In the rows, 128 means zero.
Each path is a new rotation, seen through one point. The rows after it are directions, each followed by how far the rotation turns it, in degrees per step (0 if it stays put).
Each turn is a multiple of 5 degrees from 10 to 175, or 0.
Each row of a path follows its step; steps can be skipped.
path 1
step 0: [125 136 125 137 130 138 119 129 123 129 120 134 116 132 130 135 138 121
 125 134 131 124 129 131 125 132 135]
step 1: [127 131 125 124 135 122 124 130 119 131 140 134 125 128 140 140 126 125
 130 133 134 134 125 136 132 134 136]
step 2: [129 129 131 115 129 131 119 137 137 126 134 133 122 124 134 130 128 134
 122 128 129 114 123 130 132 134 131]
step 3: [119 132 120 129 141 126 132 124 133 137 119 129 123 126 128 131 127 130
 127 129 127 115 133 128 135 132 138]
step 4: [126 124 126 132 129 123 132 135 127 137 128 130 121 133 141 124 133 121
 117 126 131 131 124 122 142 129 134]
step 5: [133 131 134 140 133 124 121 127 129 124 128 132 129 130 133 123 128 130
 116 133 125 120 117 137 130 136 136]
step 6: [113 134 128 119 128 125 131 122 130 126 120 136 126 132 137 126 128 124
 126 133 135 127 121 141 125 126 136]
step 7: [125 129 127 126 124 123 134 129 129 120 136 143 117 123 135 129 135 126
 123 124 123 124 136 129 131 128 138]
step 8: [121 135 135 135 142 130 129 143 130 130 131 132 118 127 122 129 137 123
 130 128 125 124 124 132 127 132 133]
step 9: [133 133 117 128 136 125 131 133 132 131 126 131 114 130 130 133 128 132
 120 133 142 135 126 137 128 132 129]
[130 128 128 135 128 129 127 133 125 131 130 127 129 126 127 131 129 123
 128 130 126 133 126 130 132 128 128] : 95
[131 123 134 128 132 127 130 129 126 124 133 128 128 130 131 127 128 126
 130 124 128 127 128 125 129 131 127] : 120
path 2
step 0: [136 118 126 130 138 131 136 138 132 137 128 129 117 129 126 132 145 126
 132 136 136 135 134 133 128 136 130]
step 1: [138 133 128 131 129 128 109 127 121 128 123 135 132 129 121 137 125 127
 125 139 142 124 126 128 118 132 131]
step 2: [130 124 132 136 143 128 127 138 132 128 117 124 134 114 133 127 120 116
 115 127 123 127 130 123 126 129 129]
step 3: [138 122 117 124 132 117 125 111 127 134 126 123 117 132 140 130 129 125
 123 129 120 127 130 122 121 128 126]
step 4: [124 140 123 129 133 112 133 129 139 133 118 137 118 125 125 131 120 134
 128 132 135 123 128 136 133 125 131]
step 5: [123 118 128 129 129 124 132 141 129 123 123 121 124 129 134 140 146 131
 122 137 135 128 134 134 121 125 132]
step 6: [128 128 118 131 127 128 112 137 122 139 126 132 127 131 122 135 130 116
 129 141 133 124 121 120 133 132 122]
step 7: [128 123 122 134 131 128 126 124 123 130 113 121 132 111 123 127 122 118
 121 122 130 127 127 137 124 137 137]
step 8: [133 131 128 117 143 134 128 118 130 139 120 124 115 125 135 131 134 123
 130 129 126 127 133 117 121 124 133]
step 9: [139 138 127 137 128 113 135 130 136 138 125 133 125 134 130 125 124 131
 128 140 134 130 124 131 117 134 136]
[128 132 127 125 129 122 125 127 125 130 131 131 130 126 125 128 128 131
 131 130 128 129 122 124 125 129 127] : 140
[130 128 127 129 128 128 130 131 127 131 131 126 127 131 135 127 132 123
 130 130 126 132 127 125 127 128 126] : 125
[131 127 128 130 125 130 125 135 126 130 128 126 131 128 127 128 126 132
 128 130 130 126 131 128 126 124 125] : 80
